Some points, one per row:
[ 0.35 -0.24 -1.75 -0.5  -1.47  1.16 -1.07  1.48]
[ 0.27 -0.04 -0.85  0.28  1.14  0.   -0.13  0.06]
[-0.6   0.04 -0.8  -1.15  1.11  0.69 -0.2  -0.45]
[ 1.89  0.17 -0.74  2.72 -0.5   2.57 -0.75  1.55]
[ 1.32  1.34 -0.49  1.68 -1.09  2.08 -1.21  0.33]
[ 2.1   0.97  2.03 -0.7  -1.48 -3.28  2.28 -4.46]
[ 1.84  1.04 -0.21  0.88  0.37  0.27  0.34  0.02]
[-0.09  0.06  0.07 -0.36 -0.33 -0.55  0.18  2.14]
[ 0.83  1.31  0.16  0.91 -0.81 -0.55 -1.12  0.96]
[ 0.43  0.51 -1.54  1.24  0.23  1.33 -0.3  -0.5 ]
[-2.18 -1.16 -0.74 -0.82 -2.57  0.36 -0.6  -1.02]
[-0.42 -0.89 -0.25 -0.63 -0.88  0.44  1.19  0.5 ]
[ 1.23  1.48  2.37 -1.8   0.14 -5.1   1.72 -4.99]
[ 0.5  -0.75  0.28  0.49  0.38  1.55  0.26  1.51]
[-0.29 -0.8   1.71  0.59 -0.26 -2.9  -0.24 -0.49]
[-1.21 -0.18  0.83 -1.7   0.29 -0.13  1.85 -0.56]
[ 0.31 -0.58  1.55  0.57  0.13 -0.56  0.43 -0.5 ]
Then 16 other points, each followed by its number:
[-1.05 -0.45 -0.17 -2.26  0.67  0.32  0.31 -2.28] 0
[ 0.07 -0.15 -0.77  0.11  0.04  1.71  0.03 -0.13] 1
[-1.24 -0.82 -0.98 -0.27  0.23  0.87  0.09 -1.2 ] 2
[-1.44  0.72  0.83 -1.38 -2.01  0.11 -1.05  3.6 ] 3
[-0.34  0.63  0.52  0.75 -0.33 -0.26 -0.08  0.86] 4
[-1.25 -1.05 -0.86 -0.26 -0.23  1.24  1.08 -0.03] 5
[ 0.17  1.25  0.89 -0.16 -0.18 -0.68  2.12 -0.68] 6
[ 0.63 -0.24 -1.3  -0.18 -0.47  2.07 -0.43  1.56] 7
[-0.68 -1.35 -0.47 -1.12  2.4   0.11 -0.29 -2.22] 8
[-1.46  0.93 -0.85  0.4  -1.43  0.12 -0.99 -0.14] 9
[ 0.26  2.88  1.28  0.76  0.85 -2.   -1.03 -0.22] 10
[-0.46  0.87 -0.09  0.28 -0.31 -0.11 -0.67  1.05] 11
[ 0.94  2.78 -1.29  1.13  1.44  0.37 -3.12  0.38] 12
[-0.16 -0.36 -0.11  0.34 -0.39  0.48 -0.16  1.66] 13
[-1.02  0.75 -0.54 -0.81  1.44  0.74 -1.03 -1.43] 14
[ 1.23  0.5  -1.1   0.39 -1.57  2.   -0.83  0.59] 15
Which of these numbered points is nearest to each point below by angle, seen from the average point of the first points? Its number follows each.
[-0.55 -0.06  0.05  0.18  0.15  0.42 -0.48  2.47] > 13
[ 0.24  1.16 -0.25 -0.42 -0.8  -0.06 -1.23  1.09] > 11
[-0.46  1.55 -2.05  0.51 -1.42  0.46 -1.    0.21] > 9
[ 0.8   1.55 -0.99  1.4   0.86  0.03 -0.19  0.98] > 12
[-0.85 -0.03  0.09 -1.24  0.75  0.86  1.12 -1.23] > 0
[ 1.19  0.6  -0.11 -0.62  0.24  0.04 -0.37 -0.2 ] > 12
[-1.6   1.33 -0.38 -0.13 -0.98  0.37  0.69 -1.2 ] > 9
[-1.11  0.59  0.18  1.06 -0.25 -0.09 -0.25  0.77] > 4
[-0.24 -1.33  2.14 -1.81 -0.75 -1.58  0.58  1.24] > 3
[-2.11 -1.19 -0.32 -1.92 -0.17 -0.81 -0.5  -2.12] > 0
[ 0.91 -0.67  0.37  1.25 -0.14  2.47 -0.06 -0.44] > 1
[ 0.21  0.95  0.56 -0.35  0.26 -0.42  0.94 -0.94] > 6
[ 0.68  1.13 -1.04  1.34  0.83  1.06 -1.55  1.5 ] > 12
[ 0.38 -0.52  0.42 -1.63 -0.2   0.72  0.95 -0.51] > 0
[ 0.38 -0.36 -0.28 -0.51 -1.05  0.92  0.07  0.77] > 7
[ 1.13 -0.47 -0.04  1.48  0.26  2.93 -1.41  2.29] > 7
[ 0.85 -0.12  1.84 -1.15 -0.54 -2.6   2.27 -2.78] > 6
